Rotation paths and how fast each direction turns (deg/step):
Each turn is a multiple of 5 degrees from 10 to 175, or 0.
Each row of a path follows its step; steps can be skipped.
Rotation 1:
step 0: [ 0.07  1.62 -2.78 -0.75  1.16  0.66 -0.55 -2.38 -2.18  0.39  1.24  3.47
  0.36 -0.99 -0.27  0.14  1.62 -0.03 -1.67  3.78 -0.72 -0.88 -2.84  1.60
 -1.30  2.59  0.87 -1.55 -1.50 -0.10]
step 1: [ 0.69 -0.52  1.48 -2.51 -3.55  0.82  1.10 -3.32  0.47 -0.30 -0.90  1.24
  1.05  0.76 -1.98 -1.37  3.28  1.05 -0.98  1.22 -4.08 -0.65 -0.58 -1.14
 -1.30 -0.82  0.81 -0.71 -1.02  1.20]
step 2: [-0.13 -1.19  0.64 -2.52  1.49  0.96  3.18 -0.30  1.03 -2.09  0.86 -0.57
 -0.65  1.33 -1.99  1.16  0.15  1.11 -0.42  2.34 -0.90  0.09  0.93  4.21
  1.69 -2.42 -0.28 -0.18 -2.46  2.31]
step 3: [ 1.03  0.76 -2.30  0.15  1.33 -0.18 -0.27 -1.73 -1.68 -0.36 -2.34  1.49
  0.67 -0.60 -1.18 -2.42 -0.68  2.95  1.10 -0.10  0.81 -1.65 -2.33  1.82
  2.58  0.28 -0.25  0.74 -3.44  3.24]
step 4: [ 0.07 -0.20  1.05 -0.90 -2.08  2.01 -2.86 -1.83 -1.84  0.73  2.22  1.86
  1.59  0.92  2.54 -1.33  3.35  1.37 -0.48  1.78  0.22 -0.83  0.95  1.18
  1.20  1.33 -1.22  0.24 -3.62  0.44]
step 5: [ 1.30 -1.93  1.53 -2.17 -0.58  1.13 -0.88 -3.83  1.49  1.34  0.45  1.47
 -1.77 -2.58  0.99  0.58 -1.48  3.15 -0.10  1.38 -3.24  1.08  0.48  1.00
  0.08 -2.45 -0.18 -0.20 -1.58 -0.73]
step 6: [-0.77 -2.29  0.04 -1.83  0.89 -2.96 -0.44 -1.59 -1.48 -0.19  0.66 -1.91
  2.20  0.20 -1.05  0.37  0.24  3.10  1.83 -0.20 -1.48  2.69 -1.02  3.67
  0.16 -0.41  0.61  2.32 -0.41  2.08]
step 7: [ 3.04  1.18  0.39  1.14 -0.76  0.23 -1.10  0.32 -5.04 -0.41 -0.65  0.21
  1.63 -0.29 -1.67 -1.01 -0.51  3.52  0.42  2.65  1.34  1.41  1.42  2.06
  1.34 -0.52 -1.38 -0.16 -0.74 -0.94]
step 8: [-0.99 -2.12 -0.68 -1.01 -3.45  3.06 -1.76  1.03 -2.19  2.04  0.54  2.40
 -0.30 -1.11  0.65 -3.12 -0.39  1.46  0.34 -1.38 -1.69  0.09  0.28  3.14
  0.21 -0.71 -2.10 -0.84  0.89 -0.26]
step 9: [ 1.50 -1.28 -2.60 -2.15  1.95  0.47 -1.76 -1.06 -0.23  1.30  3.31  2.60
 -1.00 -1.27 -1.29  1.42  1.39  1.42  1.23  0.52 -1.32  1.69  0.27  3.03
 -1.70  0.06  2.61 -0.80  0.83 -1.68]
step 10: [ 3.71 -2.57  1.63 -0.08 -0.79 -0.48  0.17 -1.87 -2.08  0.62 -1.66 -0.97
 -0.19  0.89 -4.27 -0.73  2.75  1.53  2.26 -0.91 -0.89  1.89 -0.85  0.27
 -1.47  0.14  0.97 -1.22  0.76  1.30]
Directions:
[-0.18  0.11 -0.49 -0.39 -0.05  0.38  0.05 -0.89 -0.22  0.47  0.75 -0.99
  0.98  0.56  0.26 -0.14  0.35 -0.83 -0.24  0.00  0.28 -0.98  1.32  0.95
  0.29 -0.11  0.84  1.09  0.84  0.06]  155
[ 0.30 -0.51 -0.31  0.54 -1.85  0.43  0.47 -0.13 -0.82  0.10 -0.18 -0.22
  0.44  0.37  0.48 -0.27  0.09 -0.35 -1.31  0.11 -0.01  0.86  0.92 -1.03
 -0.01 -0.17  0.10 -0.67 -0.90 -0.10]  110
[-0.31  0.14  0.83 -0.05 -0.62  1.50 -0.59  0.60  0.31 -0.59 -0.63 -1.00
 -1.25 -0.06  0.49  0.48  0.39  0.59 -0.41  0.38 -0.93 -0.46  0.35  0.30
  0.85 -0.20 -0.07 -0.32  0.88  0.01]  115
[-1.17  0.33 -0.66 -0.10  0.18  0.05 -0.63  0.62 -0.24  0.98 -0.07  0.36
 -0.33 -1.10  0.22 -1.48  0.39  0.06 -0.12  0.28  0.80 -0.80  0.64 -0.02
  0.72  0.84 -0.40 -0.73 -0.45 -0.54]  85
[-0.93 -0.04  0.68  0.36 -0.05 -0.10 -0.27  0.20  0.42 -0.30  1.54  0.37
  0.49  0.60 -0.38  0.60  0.48 -0.46 -0.67  0.12  0.57  1.22 -0.59  0.81
  1.40  0.42 -0.04 -0.65  0.11 -0.18]  160
[-0.93  0.77 -0.14  0.64  0.19  0.46  0.30 -0.80 -0.03  0.54 -0.70  0.60
 -0.34  1.32  0.57 -0.67  0.14  0.26  1.43  0.75 -0.22  1.12  0.30  0.45
 -0.11 -0.58  0.58 -0.45  0.06  0.09]  0
Rotation 2:
step 0: [-2.17  2.14  1.87  1.14  1.12 -2.32  1.74  1.32 -0.50 -0.32 -1.45 -0.56
 -2.80  1.15 -0.12 -0.12 -3.90 -0.62  2.31 -2.54 -1.34 -4.12  0.76  2.36
 -0.79  0.16 -2.79 -0.62 -0.65 -1.69]
step 1: [ 0.83  1.36  2.48  0.71 -1.69 -4.37  0.31  1.73  2.51 -1.81 -0.24 -1.21
  0.45  0.96  1.51 -2.60 -1.73  2.65 -1.42 -1.10 -3.85 -1.13  1.68 -0.41
  0.89 -1.01  3.07  0.31 -1.32 -1.30]
step 2: [ 1.25  0.66  3.12 -0.20 -1.75 -0.34 -0.26  0.13  0.56  0.93  1.36 -0.13
 -2.25  2.48 -0.52 -4.87 -1.03  1.33 -0.89  0.28  3.42  1.44  1.32 -4.41
  2.71 -1.19  0.49 -0.48  0.40 -0.81]
step 3: [-1.34 -0.11  0.41 -1.08  1.37 -0.96 -1.46 -2.30 -2.67 -0.06  2.62  0.52
 -2.67  1.25  0.38  0.95 -0.77  1.89  1.88 -2.63  1.38 -0.88  2.10 -3.38
 -0.42 -1.73 -3.75  0.17 -2.23 -3.00]
step 4: [-0.12 -1.78 -1.95  0.82 -0.79 -0.58  0.66 -0.62 -0.71 -0.43  2.26 -0.94
 -0.28 -0.48  1.48 -2.90 -0.26  2.28  4.73 -0.91 -2.89 -2.43  3.28  2.18
  0.37  1.58  0.06  0.30 -2.55 -2.79]
step 5: [ 1.24 -1.41 -1.30  0.90 -1.64  0.50  3.37  0.30  1.36 -4.04 -1.32 -1.11
 -0.93  2.77  1.01 -4.17 -0.13  2.05 -0.55  0.62  0.13 -2.74  0.06 -1.86
 -0.46  2.09  0.09 -0.70  2.38 -2.18]
step 6: [-1.54 -2.71  1.78 -0.35  0.63  0.10  1.58  0.79  0.42 -1.21 -0.63  0.53
 -4.27  1.09  1.93 -0.99  0.95 -0.50 -4.65  0.36  0.17  1.82  0.98 -2.11
 -0.72 -1.31 -1.45  0.25 -1.17 -4.68]
step 7: [ 1.06 -1.46  2.27  1.96  0.33  2.41 -1.35  0.62  0.21  1.00 -0.39  2.06
 -2.34 -2.61 -0.17 -0.77  0.19 -0.54  1.02  0.08 -0.26 -2.25  3.80 -1.68
  0.01 -0.68 -0.92  4.62 -3.95 -1.82]
step 8: [ 3.89  1.28 -3.33  1.11 -0.03 -0.17  3.30 -0.07  0.68 -0.10 -0.23 -1.37
 -2.23 -1.32 -2.25  1.22 -1.87  0.96  2.47 -0.49  0.02 -2.81  0.80 -1.74
  2.41  0.62  1.04  2.70 -0.22 -3.20]
step 9: [ 0.57 -2.65 -2.47 -0.23  1.66 -1.19  2.02  2.45  1.36 -2.90  1.36 -1.87
  0.37 -0.78  0.83 -1.39 -2.62  0.54 -0.13  2.45 -1.75  0.73 -2.65 -2.74
  2.91 -1.85 -1.62 -1.24 -1.10 -2.58]
step 10: [ 0.65 -1.58  0.58  1.20  1.20  1.07  1.89  1.22  0.17  2.72  0.20  0.82
  1.14 -0.82  4.55 -2.43 -1.53 -0.87 -3.05  1.27  1.08 -1.82  1.51 -2.48
  0.94  1.15 -3.69 -1.56 -3.01  0.24]
Directions:
[ 0.16  0.43 -0.86 -0.55 -0.09 -0.24 -0.44 -0.16  0.34 -0.22  0.33  0.26
 -0.85  1.02  0.55  2.09 -0.66  0.64 -0.85 -0.12 -0.39  0.02 -0.22  0.38
 -0.35 -0.47  0.17 -0.41  0.00 -1.02]  135
[ 0.72 -0.65 -0.92 -0.73 -1.12 -0.79  0.59  0.23 -0.03 -0.95 -0.33  0.43
  0.37  0.20 -0.94 -0.26 -0.33 -0.72  0.28 -1.14 -0.82 -0.80  0.00  0.66
  0.63 -0.34  0.70 -0.03 -0.01  0.33]  95
[ 0.20  1.12 -0.85 -0.35 -0.54  0.03  0.57 -0.47 -0.29  0.12 -0.26  0.14
  0.59  1.09 -0.85 -0.54 -0.57 -0.23  0.07  1.75  0.19  0.55  0.70 -0.47
 -0.54  0.14  0.54  0.79  0.49 -0.38]  115
[-0.52  0.33  0.32  0.23 -0.17  0.19  0.36  0.01  0.08 -0.51 -1.37  1.30
 -1.48 -0.16  0.66 -0.36  0.78 -0.36  0.05  0.29 -0.91  0.06 -0.27  0.89
 -0.54  0.15 -0.15  0.77  0.99 -0.08]  55
[-1.32 -0.41 -0.83  0.25  0.09 -0.26  0.70 -0.25 -0.46 -0.79  0.03 -0.72
  0.26  0.17  0.95 -0.31 -0.59  0.05 -0.63  0.96  0.68 -1.13 -0.05  1.32
  0.00  0.41 -0.40 -0.32 -0.33  0.59]  70
[-0.82 -0.23 -0.18 -0.43 -0.66 -1.27  0.04 -0.08  0.86  0.12  0.76 -0.60
  0.76 -0.45  0.56  0.00  0.54 -0.27 -0.02 -0.31  0.00  0.99 -0.50  0.36
  0.01  0.01 -0.39  1.78 -0.02 -0.91]  140
Rotation 3:
step 0: [ 0.41 -0.60 -0.36 -0.06 -0.24 -2.49 -1.47  0.80  2.55  0.96  1.03  2.61
 -0.08 -0.27  0.60 -2.32  0.89 -1.62  1.55  0.77  1.81 -0.69  1.26  1.00
  3.75 -2.26  2.93  0.75  1.74  3.19]
step 1: [ 0.41  0.22  0.34  2.35 -0.15 -2.44  3.07 -1.73 -1.86 -2.73 -3.82  1.10
 -0.04 -1.12 -1.62 -1.73 -2.42 -0.11 -0.10  0.22 -1.09 -2.36  3.37 -0.61
 -0.32 -0.88 -2.19  0.26 -0.78  0.31]
step 2: [-1.42 -2.16 -3.19 -2.21  0.49  1.19  0.22  1.29  1.88 -0.31  0.05  0.60
  2.64  0.83  0.12 -0.50  1.54  0.08 -1.50  2.86 -0.67 -3.04  0.81  1.27
  3.14  0.96 -1.03  0.25  0.70 -3.66]
step 3: [-0.79  2.85 -2.57 -0.78 -1.71 -0.18  2.73  1.63  0.64 -2.56  0.11  0.49
 -0.01 -1.22  2.29  1.76 -2.73 -1.51  1.07 -2.32  1.13 -0.60 -1.30 -3.66
  1.40 -0.80  0.97  1.73  0.92  0.77]
step 4: [-0.16 -0.91  0.33  1.75  3.39  1.24  2.10  2.63 -2.91 -1.38  1.79 -2.07
  1.83 -2.36  0.43 -2.58  2.09 -1.49  0.06  1.27 -0.95 -0.02 -0.26 -0.79
  1.86  0.90 -1.39 -1.98 -0.91  1.94]
step 5: [ 0.56 -0.12  2.50 -1.43 -3.11 -3.89  0.47  3.27 -0.80 -0.49 -0.18  0.75
 -1.89  0.19  2.20  0.03  1.63 -0.57 -1.49 -0.71  0.56 -1.12 -0.22  1.89
  0.94  3.38 -0.61  1.42  2.34 -0.69]
step 6: [ 2.48 -1.42 -3.66  3.83  0.11  0.85  1.08  1.51 -1.55 -1.04 -0.64 -0.59
  0.37  2.65 -2.80  0.85  1.34 -1.59 -0.01 -2.10  1.49 -2.06 -0.59 -0.18
 -2.27 -0.68 -0.23  0.46  2.00  1.01]
step 7: [-2.90  1.33  0.67 -0.65  0.40  1.50  0.07  3.07  1.13 -0.08 -1.22 -2.12
  2.86 -0.93  1.58  0.47  0.78  2.83  0.25 -2.08  0.11 -0.45  1.28  1.03
 -3.29  2.33 -2.80 -0.31 -1.06 -1.58]
step 8: [ 1.00  2.10  1.36  0.15  0.44  1.62 -3.13  1.58  2.20 -0.87  1.24  2.00
  0.34  0.14  0.94  1.11  0.47 -2.36 -0.06  1.13  1.98 -1.11 -3.96 -1.20
 -1.50  1.10  1.95 -2.33  2.84  0.80]
step 9: [ 0.48  1.36  2.68  2.99 -1.56  2.19 -1.60  1.10 -1.34 -2.19 -0.11 -0.06
 -1.40  1.45 -1.19 -2.06 -0.85 -0.65  0.50 -3.40  0.13  1.74  1.60  0.65
  0.44  0.76 -0.82 -0.48 -3.95  2.40]
step 10: [-0.09 -2.39  1.78 -1.81 -0.97 -0.50 -1.21 -1.06 -1.30  0.99 -0.26  0.57
  0.10  1.35 -3.30 -0.13  1.21 -0.61 -0.57  2.06 -0.75 -0.03 -1.99 -0.40
 -2.94  4.33 -1.14 -1.48 -1.13 -3.45]
Directions:
[ 1.36 -1.18 -0.09  0.42 -0.61 -0.47 -0.33 -0.76 -0.44 -0.58 -0.08  0.69
 -0.33  0.73 -0.73  0.17 -0.03 -0.04 -0.98 -0.55 -0.45 -0.47  0.83  0.68
  0.30  0.78 -0.60  0.53 -0.13 -0.83]  85
[ 1.26 -0.32 -0.70 -0.79  0.69  0.47 -0.73  0.81  0.51 -0.80 -0.06 -0.17
  0.94 -0.77  0.16  1.39 -0.80  1.10 -0.15 -0.13 -0.21  0.35 -0.16 -0.41
 -0.08 -0.48 -0.17  0.23 -0.25 -0.29]  80
[-0.51 -0.18  0.50 -0.22 -0.21 -0.51  0.47 -0.36  0.48 -0.98 -0.16  0.48
 -0.71 -0.37 -0.45  0.15 -0.45  0.55  0.33  0.25 -0.39  0.72  0.18 -1.44
 -1.03  1.09 -0.10  0.61  1.45  0.21]  160
[ 0.86  0.46 -0.17  0.51  0.51 -0.14 -0.54 -0.67 -0.53  0.07 -0.86 -0.29
 -0.50 -0.63  0.22 -1.24  0.22  0.75  0.25 -0.26  0.31 -0.96 -1.41 -0.96
  0.04  0.10  0.38  0.35  0.10 -1.10]  160
[-0.56  0.30 -0.93 -0.17  0.75 -0.05 -0.51  0.04 -1.11  0.60 -0.19  0.26
  0.02 -1.35 -0.50 -0.84 -0.19 -0.21 -0.88 -0.16 -0.02  0.72  0.75 -0.10
 -0.76  0.29 -1.49 -0.45 -0.32  0.06]  130
